0: [154 163 172 222 180 212 154 193 133 181 151 181 180 169 181 218 172 201
 179 179 185 186 208 176 165 183 190 182 180 159 211 154]
1: [154 131 172 173 180 200 128 149 133 155 155 155 154 157 155 181 153 171
 179 179 153 180 155 160 149 165 154 155 145 155 165 150]
2: [154 193 153 194 180 184 180 166 163 155 180 155 154 149 155 209 178 223
 153 153 145 160 155 206 160 116 115 182 163 186 175 201]
3: [181 153 186 177 180 162 154 147 116 155 158 155 154 157 155 140 158 147
 179 179 168 160 181 156 170 166 182 155 175 131 189 130]
4: [101  98  63  53  75  67  76  91 117  77  87  76  75  97  75  84  59  96
  76  74  61  73  75  71  78  58  74 102  40 108  68 115]
5: [101  60  93  70 102  95  76  97 101  52  67 103 101  86 101  92  78  61
  76 101 108  79  75  57  61  93  91 102 115  87  77  87]
6: [128 143 155 159 154 156 154 186  96 129 129 181 154 152 128 161 187 136
 179 153 172 149 155 147 161 181 168 128 166 104 181 102]
7: [101 126  97 103 102  93 102 129  98 103  92  76 128 131  75 108 113 117
 128  74 103 121 102  95 107 134 104 128  86 101  99  99]
8: [154 137 116 104 128 122 102  65 213 103 124  76  49  32 128 105  36  78
  50 153  90  45  75  98  95  60  41 155  74 200  77 201]
9: [181 182 178 203 154 199 180 190 159 181 173 181 154 150 181 208 165 213
 179 153 180 168 155 188 194 163 154 182 151 181 215 183]
10: [154  76 154 128 180 159 154 130 126 103 120 155 101 109 234 133 124  72
 128 179 164 115 181 105 114 147 127 155 176 119 140 122]
11: [128  76 131 117 128 138 102 157 101 103 111 129 128 106 128 116 102  80
 128 127 162 129 128 104 127 129 112 128 175 103 130 109]
12: [154 189 135 153 128 149 180 156 168 181 182 181 154 149 128 186 171 197
 179 153 145 155 128 187 149 130 146 155 114 170 168 176]
13: [181 154 148 149 154 163 128  79 231 129 169 129  49  40 128 122  87  87
 102 179 102  50 155 124 146  73  71 182 104 222 107 236]
14: [101 144 124 119 128  94 154 138 139 155 163 155 154 139 181  99 157 111
 153 153 147 141 102 131 161 148 149 102 137 121 120 132]
15: [101 129 106 168 128 144 128 159 140 129 126 103 154 151 128 178 108 171
 128 127 152 149 102 127 121 126 137 102 109 149 146 164]
16: [181 111 176 123 206 166 128 133 121 103 116 155 101 115 155 123 141 103
 128 127 146 102 181 103 136 143 136 182 156 124 131 117]
17: [  0 215  20  71  23   0 154  93 151 232 206 129 180 182 155  36 164  71
 153 153 114 152  48 141 219 134 204   0 158  86  88 106]
18: [ 49  90  40  84  49  62 102  60 124 129  99  76 128 129 101  64 101  96
 102 101  59 120  48  78 107  75 100  49  85 110  66  94]
19: [128 106  77  49 102  97  76  83 118  77 101 103  75  73 128  58 104  80
 102 101  85  76 128  81  99  92  85 128  86 102  64 104]
20: [ 75 192 124 124 102 111 206 148 174 206 220 129 180 168 128 156 151 193
 153 179 131 163 128 192 160 146 150 102 147 159 149 152]
21: [128  87 104  64 102  94 102  91  87  52  55 103  49  42 101  81 125  59
  76  74 114  58 128  66  75  88  79 102  99  70  93  78]
22: [181 221 183 198 180 209 180 191 178 181 196 181 154 147 101 204 181 227
 153 179 160 154 208 217 182 127 146 208 131 208 201 191]
23: [128 106 153 137 128 154 128 140 117 129 118 129 154 140 181 138 121 119
 128 127 150 148 128 131 135 144 136 155 158 119 146 128]
24: [128  92 134 117 102 115 102 110 108  77  92 103 101 101 101  95 109  94
 128 127 118 100 102  87  98 138 108 128 111 103 106 112]
25: [181 182 170  94 154 135 128 101 121 129 150 103 101 106 101 114 169 114
 128 127 104  95 155 150 145 172 153 155  82 110 120 112]
26: [154 142 113 134 154 156 128 115 132 129 142 129 154 150 101 138 114 166
 128 127 155 140 128 140 135  83 137 155 100 152 118 135]
27: [154 120 144 135 154 143 128 166 123 129 130 155 128 122 128 153 140 123
 128 153 177 114 128 117 131 160 137 128 143 120 146 132]
28: [154 142 131 198 154 171 154 150 160 129 149 155 128 155 155 210 123 197
 128 153 177 178 128 173 124 136 130 155 136 180 176 182]
29: [154 124 144  84 128 113 128 108 125 103 134 155 101 102 128  96 121  86
 153 153 115  91 155 109 114 140 114 155 104 112  97 108]
30: [154 162 182 194 180 184 206 225  97 181 166 181 206 202 208 205 213 188
 231 179 216 217 181 195 177 239 242 128 227 109 239 124]
31: [101 122 110 163 128 135 180 183 117 155 133 181 154 159 181 144 142 128
 179 179 178 169 128 117 151 186 179  75 191 120 169 132]
32: [ 75  85  67 121  75  85  76 116 103 103  77 103 128 145 101 135  94 128
 102  74 102 142  75  84  65  81 114  75 113 113 107 108]
33: [128 133 110 135 102 121 154 136 120 155 139 129 154 159 128 129 153 146
 153 153 132 159 102 152 126 134 146 128 126 112 130 125]
34: [181 170 188 176 180 187 180 134 227 155 201 181 101  81 208 165 137 128
 128 179 171  94 181 152 161 134 105 182 159 214 155 228]
35: [101  89  94  74  75  64  76  77  95  77  93  50 101 119  48  90 107 114
  50  48  69 109  75  77  85  70  89 102  77 102  59  94]
36: [154 147 152 124 154 141 154 104 176 129 149 129 101 106 128 105 111 118
 128 127 109 108 155 136 113  82 108 155 122 171 107 156]
37: [128 139 155 158 154 161 154 140 162 155 137 155 128 118 128 195 121 178
 128 153 162 138 155 165 153  93  96 155 163 184 176 191]
38: [207 249 213 120 206 163 154 169 147 181 201 181 101 101 181 101 214 108
 179 179 148  92 235 175 221 191 198 182 118 117 144 134]
39: [181 166 155 152 180 158 154  97 215 129 181 129  75  70 181 136  88 109
 128 153 131  88 181 139 166  69  87 182  96 207 123 212]
40: [128  98 105 133 102 150 102  98 126 129 137 103 154 144  75 126 102 154
 102 101 121 133 128 134  92 106 109 155  86 150 106 119]
41: [128 125 134 161 154 124 180 117 148 155 158 155 154 167 128 134 113 172
 153 127 147 161 128 181 132 122 120 128 126 153 110 147]
42: [101 150  90 110 102  61 154  90 137 155 149 103 154 162 128  86 130 136
 128 127  78 148 102 155 139 134 131 102 149 130  83 111]
43: [ 75 111 118 100 102 109 102 148  74 129  90 103 154 160 101 119 143 139
 153  74 109 146 102  97  80 140 164 102 143  71 122  72]
44: [154 157 137  57 102 106 128  84 148  77 143 129  49  36 128  34 149  41
 102 127  98  28 128 122 177 120 121 128  78  88  62 110]
45: [101 124 141 158 102 128 154 232  18 181 101 181 232 238 155 174 245 187
 255 127 211 226 128 171 157 239 231  75 230  23 222  31]
46: [128 107  92 120 102 122  76  69 146 103  93 103  75  96  75  92 102 105
 102 101  81  90 128  82 130  96  92 128 114 140 105 137]
47: [181 216 181 172 206 189 206 175 143 206 205 181 180 163 181 136 209 163
 179 179 165 165 181 192 206 180 200 182 165 142 163 145]
48: [101 108 104  87 102  89 102  76 136 103 101 103 101 112  48  88  97 112
 102  74  65 108 102 107  86  81  88 102  65 122  66 114]
49: [128 124 119 113 128 125 128  96 154 103 134 129 101  97 128 108  90  96
 102 127 104  87 102 106 129  95 101 128 111 149  98 152]
50: [154 128 134 148 128 135 154 145 118 129 149 155 154 151 155 156 155 140
 153 153 152 153 155 153 154 153 166 128 147 126 148 129]
51: [ 75  88  66  74  75  66 102  99  78 103  78  76 128 133  48 108 104 122
 102  74  47 118  75  73  69  98  97  75  92  90 103  67]
52: [128 104 101  95 102 108 128  95 110 129 112 129 128 137  75 114 114 135
 102 127  92 125 102 111 100 101 103 102 106 120 111 117]
53: [154 198 137 127 154 127 154 138 123 181 159 103 154 160 101  95 172 137
 153 101  90 152 155 165 150 165 180 128  88 128 140 109]
54: [ 49  69  74  91  49  73  76 137  40 103  69  76 154 171  48 109 132 133
 128  48 103 135  75  98  81 136 142  75  71  43 108  50]
55: [101 107 137 150 154 139 102 185 101 129 106 155 128 140 155 158 119 120
 128 127 148 141 128 104 118 144 131 102 151 116 161 110]
56: [101 112 131 144 102 121 128 158  74 129 131 129 180 179 101 152 165 155
 153 127 118 163 128 146 111 144 157 102 124  87 148  87]
57: [154 104 174 135 154 147 154 146 127 103  99 181 101  92 208 113 113  87
 128 179 185 111 181 110 155 177 119 155 178 113 132 134]
58: [128 125 100 124 128  99  76  80 149 129 130 129 128 118  75 108 104 126
 102 101  69 104 102 123 128  83  84 128  94 147  86 136]
59: [101  34  65  67  75  64  24  61  85  26  50  50  75  87  75  56  53  59
  50  22  59  77  75  33  32  63  59 102  60  91  52  69]

[207 204 196 144 180 161 180 141 148 181 183 181 128 113 155 109 199 111
 153 179 139 105 208 186 221 209 196 182 153 128 149 144] -> 38 47 3
[128 116 127 113 102 122 128 109 112 103 119 103 128 139 101 125 131 130
 102  74 132 133 128 113 114 103 114 102 147 114 124 106] -> 52 7 40
[181 147 134 133 154 124 128 112 136 155 126 155 128 132 101 118 130 148
 128 127 106 135 155 146 126 115 126 155  88 139 123 121] -> 26 36 25
[101 138 111 141 102 138 128 162 143 155 136 129 154 148 155 195 112 169
 128 179 188 156  75 145 133 124 136 102 144 158 172 166] -> 15 33 28
[ 22 214  71  90  23  37 154 117 143 181 183 129 180 183 101  83 178 126
 153 127  87 170  75 164 175 140 188  22 102 107 107 108] -> 17 42 14
[154 120 170 136 154 128 154 115 152  77 126 129 101 103 155 109 100 117
 102 127 120 119 155 157 108 124  97 155 127 144 131 137] -> 36 49 29
[128 136 129 116 102 123 128  80 145 103 124 103  75  96 101 117  90 115
  76 153 107 100 128 107 113  94 110 128  87 141 130 139] -> 49 46 52
[101 136  82  91 102  86 128 133 114 129 129 129 128 109 155  98 155  91
 153 153 121 109 128 127 156 132 136  75 127  88 100  94] -> 14 42 33
[128 135 120 127 102 131 102  98 167 129 129 103 101  86 155 122 108 105
 102 101  70  94 128 122 103  85 107 128  92 154 121 154] -> 49 36 58
[101  57  65  37 102  71  24  51  68  26  42  50  75  88  48  62  59  58
  76  22  38  55  75  58  44  56  68 102  42  77  28  47] -> 59 4 35
[128 146 194 188 154 181 206 251  60 181 155 233 232 212 234 190 232 185
 231 179 238 238 155 194 187 255 233 102 241  64 217  87] -> 30 45 0
[154 166 152 150 154 168 154 136 155 181 181 155 180 162 128 161 159 190
 153 153 158 174 128 198 165 143 160 155 110 174 152 161] -> 12 1 41
[128 143 157 176 180 155 180 192  96 181 141 181 180 186 208 180 201 162
 205 153 197 200 181 171 189 204 193 128 222 100 202 109] -> 30 6 3
[128 155 160 161 128 155 154 158 139 155 162 129 154 148 155 119 144 143
 128 153 151 144 155 154 172 135 114 128 145 140 156 150] -> 50 23 41
[101  79  97 102 128 107 102 130  90  77  78 103 128 121 128 138  97  98
 128 127 101 125 102  78  55 132 113 102 125  96 126  98] -> 24 7 32
[181 160 174 140 180 147 128  66 255 129 172 103  49  27 155 104  59  85
  24 179 113  38 155 136 153  29  27 182  51 240  64 240] -> 13 8 39
[154 101 111  99 128 123 128 128  98  77  91 103 101  96 128 138 123 101
 128 127 122  88 128 108 102 122 110 128 112  93 113 105] -> 24 29 11
[ 75 203 147 155 128 124 232 153 179 206 213 181 180 182 181 144 154 162
 179 179 194 197 102 179 195 165 192  75 189 153 163 168] -> 20 31 12
[ 75  97  92 111 102 103 102 153 101 129  97 129 128 160 128 156 114 125
 128 153 154 170  75  96 125 135 131  75 163 103 158 111] -> 55 11 43
[75 35 26 16 75 58 24 40 94 26 22 24 23 37 75 54 30 38 24 48 32 43 48 23
 43 65 27 75 66 71 50 74] -> 59 4 5
[ 75 181  99 117  49  79 154 116 149 181 183 129 154 163 128 115 149 145
 128 127 100 139  75 160 162 153 173  75 142 144 112 141] -> 42 14 33
[ 75  50  76  94  75  74  50  91  77  77  58  76 101 110 101  78  61  69
  76 101  95 116  48  43  49  84 105  49 109  74  93  80] -> 5 51 32
[181 150 145 125 154 137 128  61 226 129 165 103  75  54 101 111  65 103
  76 153  92  82 128 106 149  87  69 182  98 213  83 220] -> 13 8 39
[154 145 161  79 128 104 128 110 126 103 132 129 101  77 155  70 152  62
 153 179 111  85 155 111 137 160 147 155 137  99 111 103] -> 29 25 24
[101 105 115 130 102 108 102 138  86 103  92  76 154 145 101 140 142 135
 153  74 124 151 102 113 124 161 125  75 131  88 133  83] -> 43 7 56
[101 126 154 155 128 141 154 198  36 155 118 207 206 204 155 180 195 164
 205 153 196 212 128 161 138 235 212 102 205  49 202  67] -> 45 6 31
[101  96  91 113  75 101 102 170  39 129  84 129 154 173  75 130 156 138
 153 101 122 162  75 117  98 148 140  75 113  50 127  45] -> 43 56 54
[ 75 102 102 113  75 113 154 190  37 129  96 155 180 195 101 131 181 158
 179 101 154 182 102 144 124 179 187 102 138  52 176  56] -> 56 43 33
[101 114 138 139 128 129 128 183  56 129 106 155 180 176 128 147 173 146
 153 127 147 168 128 141 112 174 163 102 178  65 181  76] -> 56 6 55
[ 75  45  83  87 102  71  50  92 103  77  63  76 128 118 101  86  50  71
  76  74 103 101  75  38  56  86 101  75 124 101  90  86] -> 5 32 51
[128 103 110 112 128 108  76 102  92 103  81  76 101 117 101 105 125 123
 102  48  98 106 128 108  99 114 119 128 122 107  95  91] -> 7 24 46
[128 150 133 131 154 146 154  94 156 129 157 155 128 123 128 121 110 128
 128 127 131 119 155 135 132 103 112 155 121 165 139 148] -> 36 26 41
[128 172 135 121 154 115 154 127 122 155 165 129 154 154 101 105 173 144
 153  74 103 143 155 137 151 148 172 128  93 125 109 119] -> 53 33 25
[  0 200  29  52   0   0 128  83 128 206 191 103 180 182  48  53 166 106
 102  48  74 150  22 151 149 106 169   0 120  87  92  85] -> 17 18 42
[128 135 125 105 128 137 102  95 171 129 125 103 101  88 101 105  94 115
 102 127 112  92 128 114 159  85  96 155  93 166  84 164] -> 49 58 36
